In the data rows, zero lies at 4.5, halfway between 4 and 5.
How far apart are the two rows of each pair, measured in a hidden way? 0 means very close, and 30 very far. Two or three weighted sums of its numbers give each row a place; it is the straight-line distance between the places.
[3 5 4 2 7 3 6 6 5 2 5 6 7 5 7 5 7 4 4 6 8]
[4 4 6 5 6 3 5 5 5 3 6 6 6 6 5 4 6 4 5 6 5] >> 11
[6 5 5 6 4 6 3 4 2 6 3 1 3 3 3 7 1 3 6 1 5]
[4 4 7 3 5 3 1 1 7 6 5 2 3 5 3 3 4 5 6 5 7] >> 12
[4 3 3 4 4 5 7 5 4 4 3 6 7 4 5 5 5 5 4 6 2]
[5 5 4 5 3 7 5 5 2 4 5 5 4 4 4 4 3 4 4 4 5] >> 11
[3 5 4 6 3 7 6 6 3 5 4 6 4 4 4 5 3 5 4 2 4]
[8 5 3 5 4 7 4 5 0 6 5 4 0 3 3 6 1 5 5 0 4] >> 10
[5 2 3 4 2 7 6 4 5 6 6 4 5 3 3 1 2 5 4 3 4]
[4 5 4 5 3 3 3 1 3 5 2 2 2 2 3 5 4 5 6 5 3] >> 14
[5 1 2 3 3 5 6 5 2 4 3 2 2 2 3 4 1 3 3 4 5]
[7 5 3 2 3 6 3 3 1 5 4 2 3 3 4 5 2 5 5 3 6] >> 7
[4 5 5 8 2 6 4 4 5 8 4 5 4 4 3 5 4 5 3 4 3]
[2 7 6 5 5 6 4 5 6 5 4 6 7 6 5 5 6 4 3 4 6] >> 8
[7 5 3 4 5 5 4 3 2 4 6 4 3 5 5 5 6 6 4 7 5]
[4 5 5 2 6 2 4 6 7 3 7 5 7 6 6 2 6 5 4 7 8] >> 21
[6 4 4 5 4 7 4 5 2 4 5 4 4 4 4 4 4 4 3 3 4]
[5 3 3 5 4 8 5 3 3 7 5 2 1 4 2 6 1 5 6 0 2] >> 11
[4 4 5 5 3 4 5 4 5 4 3 4 6 5 4 5 4 4 2 4 6]
[4 3 5 3 5 2 5 4 5 4 7 4 4 4 4 3 6 5 5 7 6] >> 10
[3 3 5 3 6 1 5 7 8 4 5 5 7 5 6 1 7 6 5 7 6]
[4 7 5 6 3 7 6 5 3 6 5 5 5 5 5 6 3 4 4 2 4] >> 12
[7 4 3 1 5 5 5 6 2 2 5 5 5 4 5 6 5 5 3 3 6]
[5 3 4 6 6 4 5 6 5 5 5 6 5 4 5 4 5 5 3 5 3] >> 10
[4 5 5 6 5 5 4 4 5 6 4 5 6 6 3 5 5 4 5 2 4]
[5 5 5 3 8 2 5 6 6 2 6 6 5 7 7 3 8 5 5 6 7] >> 12
[4 6 3 4 6 4 3 4 5 2 5 6 5 4 6 6 6 6 4 6 5]
[3 4 6 5 3 5 5 7 6 5 4 5 6 4 2 4 5 5 5 4 3] >> 18
[7 5 3 4 4 6 5 3 3 5 6 4 3 3 4 4 2 6 5 4 3]
[3 4 5 5 5 4 6 6 7 5 5 6 6 5 5 3 6 5 5 4 5] >> 10
[3 1 7 8 3 5 4 5 9 6 4 6 2 5 3 1 5 3 4 4 1]
[3 5 3 8 2 5 4 5 5 6 4 7 6 4 4 8 4 6 3 4 2] >> 16
[5 5 6 7 3 4 4 6 6 6 4 5 4 5 4 5 5 4 4 4 3]
[5 7 3 5 4 7 4 6 2 3 3 5 5 3 4 5 4 6 4 4 4] >> 16
[8 6 3 5 3 6 2 2 3 7 3 1 2 3 5 7 2 4 5 5 2]
[5 5 4 6 4 7 1 4 2 7 2 3 3 2 4 7 1 4 5 4 2] >> 10
[5 4 3 5 4 4 3 2 4 6 4 2 4 4 5 8 4 4 6 5 2]
[7 5 4 5 3 6 6 4 3 4 5 6 6 5 5 6 4 5 3 4 3] >> 6
[7 6 4 6 4 4 1 1 3 6 4 2 4 3 5 9 3 5 7 4 4]
[6 6 6 4 5 3 3 2 4 6 5 2 4 5 4 5 4 5 6 5 6] >> 16
[3 3 4 3 6 3 6 7 7 5 5 5 6 4 4 2 3 4 6 5 3]
[5 4 4 8 2 6 4 5 6 9 6 5 6 3 4 7 4 5 4 4 0] >> 11
[4 4 4 5 6 3 6 6 6 4 5 7 6 7 6 4 7 4 3 6 4]
[3 3 4 4 5 4 6 4 5 3 4 4 3 4 5 3 6 4 5 8 4] >> 8
[3 6 6 9 1 6 2 4 6 7 3 6 4 5 3 6 4 5 4 5 3]
[7 5 1 3 4 4 4 6 0 3 4 3 3 3 4 7 1 3 3 4 7] >> 28
[6 3 4 4 4 6 5 4 3 4 4 4 3 3 3 3 2 5 4 2 5]
[4 5 5 5 4 3 5 5 3 4 3 3 6 5 4 6 5 3 2 4 8] >> 14
[4 5 6 3 5 4 6 3 4 3 6 4 5 5 5 5 4 5 6 5 4]
[5 4 4 1 9 2 7 8 5 1 7 7 8 6 7 2 7 6 5 6 7] >> 9
[4 6 6 3 6 3 2 1 5 4 5 3 3 4 5 4 4 5 6 6 7]
[6 4 5 4 3 4 6 6 2 4 3 4 4 5 2 4 4 4 3 4 7] >> 27
[2 5 6 4 7 3 3 4 6 3 5 5 6 5 7 4 6 3 7 6 7]
[3 4 5 4 6 3 7 5 6 3 7 7 6 6 6 2 7 6 5 5 6] >> 9
[6 7 6 6 5 3 4 4 3 5 4 2 7 5 5 8 5 4 5 7 5]
[7 7 4 4 7 4 3 5 3 3 5 4 6 6 6 9 7 5 5 4 7] >> 17
[5 5 5 4 3 6 5 4 5 6 7 5 5 5 6 5 6 6 4 3 3]
[4 8 5 8 3 6 2 1 4 6 2 3 2 7 3 6 3 4 6 3 5] >> 23
[3 5 3 5 4 4 3 1 5 7 4 2 5 4 5 6 4 4 6 6 5]
[5 5 5 6 2 6 3 3 6 7 4 4 4 5 3 4 5 3 4 3 3] >> 14
[6 7 6 6 4 6 5 4 2 5 5 5 4 5 5 5 4 4 4 3 4]
[5 6 3 6 4 4 3 4 5 7 5 2 3 4 5 7 2 6 6 4 3] >> 26
[2 3 5 5 4 4 6 3 6 5 4 4 4 5 5 3 5 3 4 5 4]
[6 4 7 2 4 2 2 1 5 4 4 0 2 4 3 4 4 5 6 7 5] >> 12
[5 5 3 6 4 7 1 2 2 7 4 4 3 3 3 7 2 4 5 3 3]
[4 7 6 4 7 3 3 5 5 3 5 6 5 6 6 5 6 4 5 6 6] >> 9
[5 3 0 4 6 6 8 7 4 5 9 4 6 2 5 2 2 5 4 3 3]
[8 4 3 6 4 6 3 3 1 7 3 3 2 4 3 8 2 5 6 2 3] >> 10
[5 4 4 5 3 5 5 2 4 6 4 3 2 4 3 5 4 4 4 5 3]
[4 4 5 4 6 4 4 4 5 4 6 4 6 6 7 6 7 5 6 5 5] >> 23
[3 4 5 4 6 3 5 7 8 4 4 7 8 5 7 2 6 3 4 8 3]
[4 4 6 6 4 6 4 6 5 5 3 5 4 3 3 2 2 3 5 3 4] >> 8
[5 2 5 2 4 5 5 5 4 4 4 3 3 3 3 2 2 4 4 3 6]
[5 8 3 6 2 7 3 5 1 3 3 7 6 4 5 8 5 5 1 3 3] >> 12
[3 6 6 4 4 4 5 4 5 5 3 3 5 5 3 5 4 2 4 3 8]
[4 4 2 4 4 5 5 6 3 4 3 5 5 4 3 5 3 4 3 4 5] >> 7
[4 5 8 6 1 4 2 3 7 8 3 6 4 5 4 5 5 4 4 3 3]
[3 5 4 2 7 1 6 7 6 2 6 6 6 6 6 2 7 5 5 7 8] >> 6
[3 2 4 3 6 4 7 6 6 3 4 6 7 4 6 2 6 5 4 6 3]
[2 4 6 5 4 3 3 6 6 5 4 4 6 4 3 4 5 4 4 5 4] >> 14
[6 7 4 6 4 7 6 5 1 4 6 6 3 4 4 6 4 4 2 3 5]
[4 4 6 4 6 4 5 5 5 3 3 5 5 6 4 4 5 5 6 5 5] >> 5
[4 6 4 3 8 2 6 6 6 2 6 7 7 7 8 4 8 3 4 7 8]
[2 5 5 3 6 2 5 7 7 2 5 5 7 4 5 3 7 6 4 7 6] >> 8
[6 5 4 3 5 4 3 2 5 6 3 1 4 4 4 6 4 5 6 6 5]
[4 5 5 5 5 4 3 4 5 5 5 5 5 4 4 5 3 5 7 4 4] >> 8
[6 3 3 5 4 7 7 6 1 4 5 4 4 2 3 5 2 5 5 3 2]
[4 4 6 5 4 6 6 6 7 4 6 4 3 6 4 5 6 4 3 5 2] >> 14
[4 5 7 4 5 3 4 3 5 5 4 4 3 4 4 3 5 4 7 5 5]
[4 2 7 3 4 1 6 5 6 5 2 3 7 4 2 4 5 4 4 5 6] >> 10
[6 4 3 5 4 4 6 9 3 4 4 2 6 4 3 4 3 5 4 5 6]
[4 6 4 6 3 8 1 2 3 6 3 3 2 5 4 8 2 4 5 3 4] >> 19
[4 7 4 5 5 6 3 4 5 5 4 5 4 4 4 5 5 4 5 5 4]
[3 6 6 7 0 6 4 3 6 8 4 5 2 5 3 5 3 5 3 4 1] >> 14
[7 5 3 5 4 7 4 4 1 5 6 4 2 3 4 7 2 6 4 3 3]
[5 8 3 4 5 6 4 6 1 2 5 6 6 4 5 6 4 4 4 2 6] >> 7
[4 4 5 4 5 3 5 6 4 5 4 3 8 4 5 4 3 4 4 5 6]
[4 6 6 5 6 5 3 2 4 3 4 5 4 5 7 4 6 4 4 6 6] >> 18
[2 3 4 4 6 4 5 4 6 2 5 3 3 4 5 3 5 4 5 6 6]
[6 5 4 5 5 5 5 3 3 4 3 5 2 4 4 4 4 4 4 4 6] >> 17
[4 5 4 2 8 3 6 6 6 3 8 6 7 6 7 2 6 5 4 7 6]
[5 5 3 5 4 8 6 5 2 3 5 6 4 5 4 6 4 4 5 3 3] >> 11
[7 6 4 5 1 7 1 3 1 5 1 2 1 4 2 8 2 4 5 2 2]
[2 4 5 5 2 4 4 4 7 6 3 7 4 7 5 6 6 5 3 5 4] >> 25
[4 4 4 3 9 3 6 6 3 2 5 7 5 3 7 4 7 5 7 6 5]
[3 5 5 5 2 5 4 3 4 6 2 4 5 5 4 6 6 4 4 3 3] >> 19
[4 2 3 3 4 4 4 5 3 5 5 3 5 5 4 4 4 3 4 3 7]
[3 6 4 8 2 8 3 5 4 7 3 6 4 2 2 6 2 5 5 2 1] >> 25
[5 3 3 5 5 7 6 6 1 3 4 4 4 2 3 3 0 4 4 3 4]
[4 2 7 5 2 3 4 4 7 5 6 7 5 6 4 4 5 5 4 4 4] >> 23
[5 4 7 8 2 5 4 4 6 7 5 5 5 5 4 6 4 6 3 4 2]
[5 5 4 5 5 4 5 3 5 5 5 3 4 4 4 5 4 6 6 6 4] >> 7
[5 2 4 5 3 5 5 4 4 6 5 5 3 3 4 3 3 4 4 2 4]
[3 4 4 5 5 4 3 2 6 6 4 2 3 4 5 6 4 4 7 5 4] >> 11
[7 4 3 3 3 6 4 4 2 5 5 3 3 3 4 6 3 5 6 2 4]
[2 6 3 3 7 3 7 6 6 1 5 6 5 7 7 2 7 4 4 5 7] >> 5
[3 3 4 5 6 5 6 6 4 3 5 7 5 4 6 2 6 5 4 6 4]
[6 3 5 7 3 6 5 6 6 7 4 6 6 4 4 6 4 6 4 3 1] >> 16
[3 3 5 7 1 4 5 5 8 8 5 5 6 4 4 4 4 6 5 4 2]
[6 3 5 3 5 4 6 4 5 6 8 4 4 4 3 4 4 5 7 5 2] >> 11
[5 5 5 2 7 2 4 5 5 2 4 4 4 6 7 3 7 4 5 7 6]
[4 3 4 3 8 1 6 6 7 3 7 4 8 4 5 0 6 6 5 7 7] >> 11
[5 5 3 5 3 6 5 5 3 4 5 5 6 4 6 6 5 4 2 4 3]
[6 3 3 5 3 8 5 6 4 5 7 6 4 3 4 5 4 5 3 4 1] >> 9
[5 6 4 8 1 9 2 3 4 7 3 5 4 4 3 7 4 3 3 2 1]
[7 3 1 4 5 5 7 7 0 2 4 4 4 4 4 6 3 5 1 5 5] >> 23
[5 4 4 3 6 2 6 5 6 3 7 4 4 5 7 3 7 3 5 6 6]
[7 3 4 3 4 6 3 2 3 5 6 2 3 3 5 7 2 5 5 5 4] >> 13
[4 7 4 3 5 5 4 5 3 4 3 5 5 4 5 7 4 4 5 4 6]
[4 7 4 6 4 5 5 6 3 5 4 6 7 4 4 6 5 4 5 2 4] >> 14
[4 4 5 4 4 3 3 2 5 5 4 2 2 4 4 7 4 4 5 6 4]
[3 5 6 3 6 4 5 5 5 3 4 4 4 6 4 3 6 4 5 5 5] >> 21
[4 6 5 2 7 2 3 5 4 0 6 4 5 8 7 5 8 3 4 8 8]
[5 4 7 6 4 3 4 3 4 4 3 4 3 5 3 4 5 4 3 6 7] >> 16
[6 5 2 2 5 5 6 6 1 3 4 4 6 5 5 5 4 4 2 2 8]
[6 4 4 4 5 5 2 0 5 6 4 0 0 4 5 6 3 4 6 4 3] >> 12
[4 6 5 3 7 3 5 5 5 4 6 6 6 5 5 4 6 6 6 5 7]
[4 5 5 6 1 7 4 4 4 6 3 5 3 4 4 6 4 3 4 2 2] >> 11
[3 4 5 7 0 6 3 4 6 8 2 3 2 5 2 5 4 3 4 2 2]
[4 4 4 5 6 3 6 5 6 4 5 6 5 5 5 4 5 3 5 5 3] >> 10
[4 2 5 5 5 4 5 5 6 6 3 3 7 4 2 4 5 4 4 4 5]
[4 5 4 3 6 2 7 4 5 4 4 6 6 5 6 4 6 4 5 6 6] >> 4
[6 6 5 4 4 5 0 1 4 7 3 1 4 6 4 9 4 4 7 4 4]
[3 3 5 3 7 3 6 6 6 3 4 7 7 6 6 4 7 4 4 6 5] >> 16
[2 4 4 4 6 3 5 5 6 2 5 6 7 6 7 4 7 4 5 6 6]
[5 5 4 2 5 3 4 5 4 3 5 4 4 4 6 3 6 4 4 6 6] >> 14
[6 4 4 4 4 7 5 5 4 7 5 5 5 4 4 6 4 5 3 3 2]
[4 5 4 3 7 4 9 8 5 2 7 9 7 6 6 4 8 5 3 7 4] >> 4
[3 5 5 2 7 2 5 5 6 1 6 5 5 5 6 1 6 4 5 8 7]
[6 3 4 2 7 2 6 4 6 1 7 5 5 6 7 2 6 6 4 8 6] >> 11
[3 4 6 7 2 6 3 4 6 7 4 6 4 5 4 6 5 5 4 3 2]
[6 4 2 4 4 7 6 6 2 3 4 5 5 3 5 5 2 5 3 3 4] >> 10
[4 5 4 4 4 3 4 5 4 4 2 3 6 4 3 5 3 4 3 3 7]
[4 4 5 2 5 2 1 3 5 6 4 1 5 5 3 6 3 5 6 6 7] >> 13
[6 6 4 5 2 7 3 1 2 7 4 2 2 4 3 7 1 4 6 2 3]
[4 5 6 7 2 5 4 4 6 6 4 6 4 5 5 6 5 4 3 4 2] >> 12
[7 4 2 3 3 5 6 4 1 4 4 4 3 3 3 4 2 5 4 2 5]
[5 2 4 4 5 4 5 6 4 2 7 4 3 5 6 4 6 5 4 6 7] >> 24
[5 6 3 6 4 7 6 4 3 4 4 6 3 5 3 4 3 6 4 3 5]
[4 5 4 2 7 4 3 7 5 4 3 6 6 2 4 3 5 5 6 4 5] >> 17
[3 3 5 3 7 2 5 5 5 1 4 5 4 2 6 1 6 4 5 8 7]
[5 5 4 4 5 1 2 1 5 7 3 1 4 5 3 6 4 5 5 6 6] >> 22
[5 6 4 5 6 4 5 4 5 3 7 7 6 6 6 4 5 5 3 6 5]
[3 1 3 2 8 2 8 7 7 2 7 4 6 5 6 0 6 5 5 8 5] >> 4
[3 3 4 1 7 1 5 6 6 2 5 6 5 6 5 1 7 4 5 7 8]
[5 3 5 6 1 5 2 4 6 7 4 3 2 4 2 3 4 5 3 2 2] >> 5
[6 7 5 7 3 6 3 2 4 6 3 3 3 5 4 7 3 5 5 3 4]
[5 6 5 4 7 6 4 6 5 3 7 4 6 4 5 4 4 5 4 7 4] >> 7
[5 4 4 6 4 7 2 2 3 6 3 2 2 3 3 7 3 4 6 5 2]
[3 4 4 2 8 3 3 4 6 3 7 4 6 4 6 4 5 5 7 8 6] >> 21
[6 7 5 5 7 4 5 4 3 3 6 7 5 6 7 6 6 6 5 6 4]
[2 5 4 6 2 7 2 5 5 7 4 4 3 4 3 4 2 3 5 4 3] >> 8
[6 4 5 5 5 6 2 3 4 7 3 1 2 2 2 5 1 3 6 3 2]
[5 3 4 4 6 3 4 4 4 3 5 6 5 5 6 4 6 5 4 6 6] >> 13
[4 2 4 6 5 5 7 7 5 5 5 7 6 5 5 4 5 5 4 4 3]
[3 5 5 5 4 4 5 6 4 3 4 4 4 4 3 3 4 4 3 4 4] >> 20
[5 6 4 5 6 5 3 2 5 6 5 3 3 5 6 8 5 4 6 5 3]
[3 6 7 8 2 4 4 5 7 7 3 6 7 5 4 6 5 4 4 3 2] >> 10
[3 5 6 6 0 5 4 4 7 8 3 5 4 6 3 5 4 5 4 3 2]
[7 4 4 2 6 3 4 2 4 4 6 4 4 4 6 5 5 6 5 6 4] >> 10
[5 6 5 5 4 2 3 2 5 6 4 1 4 4 4 5 5 5 6 5 7]
[6 4 4 3 4 7 4 4 1 4 2 3 4 4 3 5 2 3 3 2 4] >> 14
[6 6 4 6 4 4 5 5 3 5 5 3 5 4 4 4 3 4 5 3 5]
[4 4 4 6 1 7 3 4 5 7 4 6 3 3 4 7 4 4 5 2 1] >> 27
[5 3 5 5 4 6 4 6 4 6 4 4 4 3 3 4 3 4 5 1 4]
[4 5 7 7 3 4 4 5 6 7 4 5 7 7 5 7 6 5 4 3 3] >> 10
[5 5 5 7 1 5 3 5 6 6 4 6 5 4 3 5 5 6 5 4 2]
[5 2 4 3 4 2 4 2 5 5 4 0 1 4 3 3 4 3 6 6 6] >> 22
[4 1 2 5 4 6 5 5 4 4 3 4 2 4 2 3 3 5 4 5 4]
[6 4 5 6 5 2 4 4 4 5 4 2 5 2 5 6 5 5 6 5 5] >> 11
[6 4 6 5 4 3 4 2 5 5 4 2 2 6 4 6 4 5 5 6 5]
[2 4 4 3 6 4 6 4 6 3 7 4 3 5 5 2 5 5 6 7 4] >> 17
[5 5 5 3 7 3 5 6 4 1 6 6 4 5 6 4 7 5 3 9 7]
[6 5 2 4 4 4 4 6 1 3 5 5 5 3 4 5 4 6 3 4 6] >> 6
[4 2 5 4 5 3 5 6 6 4 6 5 5 5 6 3 6 4 3 5 4]
[3 4 6 6 3 4 3 6 8 5 3 5 5 2 4 2 4 5 4 5 4] >> 12
[3 4 6 6 4 4 4 5 6 4 4 5 6 6 6 4 6 3 3 5 6]
[3 3 6 7 2 5 3 4 7 9 4 6 4 3 3 3 4 6 5 4 3] >> 21
[2 7 5 5 3 6 4 5 6 5 4 7 6 6 5 5 6 4 4 3 4]
[4 4 6 7 5 4 5 4 6 5 5 6 6 5 5 5 5 5 4 4 4] >> 8
[4 3 5 5 3 3 4 3 6 5 3 4 4 5 4 3 4 3 4 6 4]
[4 5 4 7 3 6 7 5 5 5 6 7 5 5 5 6 5 6 4 4 2] >> 18
[4 2 4 3 5 4 6 6 7 4 4 4 4 5 7 3 6 4 4 5 4]
[3 4 4 7 2 8 3 4 6 6 5 4 3 3 3 3 2 5 4 3 0] >> 11
[4 2 5 3 5 3 4 3 6 6 5 2 3 3 4 4 4 5 6 6 4]
[3 3 4 5 2 5 5 4 7 6 4 5 6 4 5 4 5 4 5 3 2] >> 7
[5 4 3 4 5 6 5 6 2 2 2 2 4 3 3 4 1 4 3 3 6]
[7 4 5 4 5 4 6 6 3 5 6 4 5 4 4 3 3 5 4 3 7] >> 7
[7 4 3 5 3 9 5 2 1 5 5 4 0 4 2 6 2 5 4 1 3]
[2 3 6 5 4 3 5 6 6 4 3 6 4 5 3 3 6 3 5 5 4] >> 5
[5 3 6 7 1 6 4 4 6 8 5 4 3 4 3 5 5 5 4 2 3]
[6 3 5 1 5 2 3 1 5 5 5 2 3 3 5 4 4 5 6 6 5] >> 8
[4 2 6 4 5 5 7 5 5 4 5 7 6 6 5 3 6 4 3 3 4]
[5 4 4 2 8 2 6 6 6 3 7 3 6 5 7 2 6 5 5 7 5] >> 12
[6 3 4 2 4 5 5 4 3 4 5 5 4 3 4 2 3 5 5 3 5]
[8 3 1 3 5 6 8 6 1 3 6 7 7 3 6 5 4 4 3 3 4] >> 4
[3 4 3 3 7 1 8 7 5 1 6 7 9 6 6 4 8 6 4 8 5]
[4 7 4 5 1 7 2 3 3 6 4 4 4 4 3 6 4 2 4 4 3] >> 12
[5 5 3 3 5 7 5 6 3 4 5 7 5 3 3 4 2 4 4 2 4]
[6 1 3 4 4 5 7 6 3 4 5 2 3 3 3 3 3 4 5 4 5] >> 14
[3 6 4 4 7 2 5 7 6 2 5 7 6 6 6 4 8 6 4 6 7]
[6 4 5 7 1 6 4 4 4 7 6 3 3 4 4 6 4 4 3 3 1] >> 15
[5 2 4 6 1 5 4 4 7 7 5 5 4 4 3 4 4 6 3 4 0]
[7 5 5 3 6 3 3 1 4 6 5 3 4 3 4 5 4 5 7 5 4] >> 6
[6 7 4 3 4 7 6 6 2 1 4 3 3 3 4 3 5 4 6 4 7]
[6 4 5 4 3 6 3 4 5 5 6 4 4 4 3 3 4 5 4 2 4] >> 14
[3 6 6 4 6 4 5 7 6 3 5 7 9 5 6 4 6 6 4 5 4]
[3 6 5 5 4 4 5 5 5 3 5 4 5 6 6 5 6 3 4 4 6] >> 19
[4 2 4 3 6 3 8 5 6 3 6 7 5 6 4 3 7 5 5 6 5]
[4 5 4 4 5 4 6 7 5 4 4 5 7 5 4 5 6 5 5 6 4] >> 7
[5 2 5 2 4 1 3 1 4 5 6 0 2 3 4 4 4 5 6 7 6]
[5 4 4 5 3 5 5 6 4 5 5 4 4 3 4 6 5 3 4 5 3] >> 11
[5 6 5 5 3 9 2 4 2 7 3 4 2 2 4 8 0 5 6 2 2]
[1 3 5 5 6 4 5 6 8 3 5 6 7 6 5 2 6 5 3 7 4] >> 7
[7 3 3 5 4 6 5 2 3 7 6 2 3 5 5 8 3 5 6 3 0]
[4 3 5 4 6 3 6 5 6 2 6 4 6 5 6 2 6 4 4 8 5] >> 7
[5 5 3 5 3 6 4 4 5 7 4 4 4 3 4 6 3 5 6 4 2]
[4 3 4 3 3 5 6 5 4 4 3 3 4 4 3 2 3 5 3 4 6] >> 17
[5 5 4 6 4 5 6 2 3 3 4 6 5 5 5 5 7 5 5 5 5]
[4 3 6 4 4 1 4 5 6 5 3 4 5 5 2 4 6 4 4 5 7] >> 18
[6 4 4 5 3 6 3 3 3 7 4 2 2 3 3 6 2 5 5 2 2]
[2 6 6 7 3 7 3 6 7 6 4 6 5 6 5 5 4 4 4 3 3] >> 12
[3 3 5 3 7 2 6 6 6 1 6 5 5 7 5 1 6 4 5 8 7]
[3 3 5 2 8 3 3 6 6 3 6 4 5 4 7 2 5 4 6 8 5] >> 16
[5 4 5 5 3 7 3 4 4 7 3 3 1 2 3 5 2 5 6 3 3]
[3 4 5 5 5 4 7 5 6 6 5 5 6 5 4 5 5 4 3 5 4] >> 7
[3 7 7 8 3 5 2 3 6 6 3 5 4 6 4 5 5 4 3 4 4]
[6 6 4 7 4 4 3 3 3 5 6 4 5 5 5 7 4 5 6 5 4] >> 12
[5 3 5 5 3 6 4 5 3 5 3 4 4 3 3 5 2 4 5 4 3]
[4 5 4 5 4 6 5 8 5 5 4 4 6 4 4 4 3 4 4 3 4] >> 4
[5 6 3 4 3 7 5 4 2 5 5 7 5 4 6 7 4 5 3 2 3]
[7 5 4 5 3 6 3 6 1 3 3 5 5 3 4 6 4 3 3 4 5] >> 15
[3 2 7 6 5 4 4 4 8 4 4 5 4 6 5 2 6 2 3 5 5]
[3 4 6 4 3 5 3 5 7 7 4 2 6 3 4 3 2 3 6 4 3] >> 6
[5 7 5 3 7 2 4 5 4 3 7 6 5 6 7 4 7 5 5 5 7]
[4 3 7 5 3 4 2 2 6 5 4 5 4 5 4 3 5 4 4 4 3] >> 8
[5 6 6 5 5 4 3 2 5 5 3 2 3 5 4 5 4 5 6 6 5]
[3 4 5 4 4 4 4 4 5 3 4 4 4 6 4 4 6 5 4 4 5] >> 3
[5 4 5 5 5 3 3 3 6 6 5 2 4 4 4 5 4 6 7 5 4]
[3 5 4 5 4 7 5 5 3 4 4 6 5 3 5 5 3 4 4 3 5] >> 9
[3 4 5 4 6 5 6 6 6 5 4 6 6 4 5 4 4 4 4 4 4]
[5 3 5 6 2 5 5 5 6 6 5 5 4 5 5 5 6 5 2 5 3] >> 7
[4 6 6 8 0 7 3 7 5 8 2 6 5 4 4 8 4 4 5 3 1]
[4 6 5 3 4 3 4 1 5 5 4 2 4 4 4 6 4 5 6 6 5] >> 7
[2 4 6 5 5 3 3 5 7 5 3 6 6 7 5 2 6 4 4 5 5]
[4 3 6 1 4 3 1 2 6 6 5 1 1 4 4 3 4 4 8 6 4] >> 11
[6 5 5 7 2 9 2 5 4 6 5 5 4 4 4 6 4 5 4 1 3]
[4 4 6 5 3 6 4 4 4 6 5 4 2 4 3 3 2 4 3 3 3] >> 19
[5 6 3 6 4 8 1 3 2 7 3 3 3 2 3 7 1 6 7 2 2]
[5 4 4 7 3 8 5 4 5 6 4 6 3 4 4 4 3 5 2 3 1] >> 4
[3 6 7 6 4 4 3 3 5 4 3 5 6 7 5 6 8 3 3 4 5]
[6 7 4 5 3 7 1 3 4 6 2 2 3 5 2 7 2 5 5 2 5] >> 12
[6 7 3 6 5 8 6 4 1 3 4 8 8 5 6 6 4 5 3 3 4]
[7 4 3 2 5 5 5 5 1 3 6 4 3 3 4 4 1 5 3 2 5] >> 24
[5 1 4 7 0 6 4 5 4 8 4 4 3 3 2 5 4 5 5 1 2]
[6 4 4 4 5 4 5 5 3 5 5 5 4 4 4 4 3 6 2 3 5] >> 10
[5 7 5 7 2 5 2 4 6 6 3 4 5 5 4 7 5 4 3 6 2]
[7 5 5 6 5 5 5 6 1 3 3 5 5 4 4 4 2 5 2 2 7] >> 6
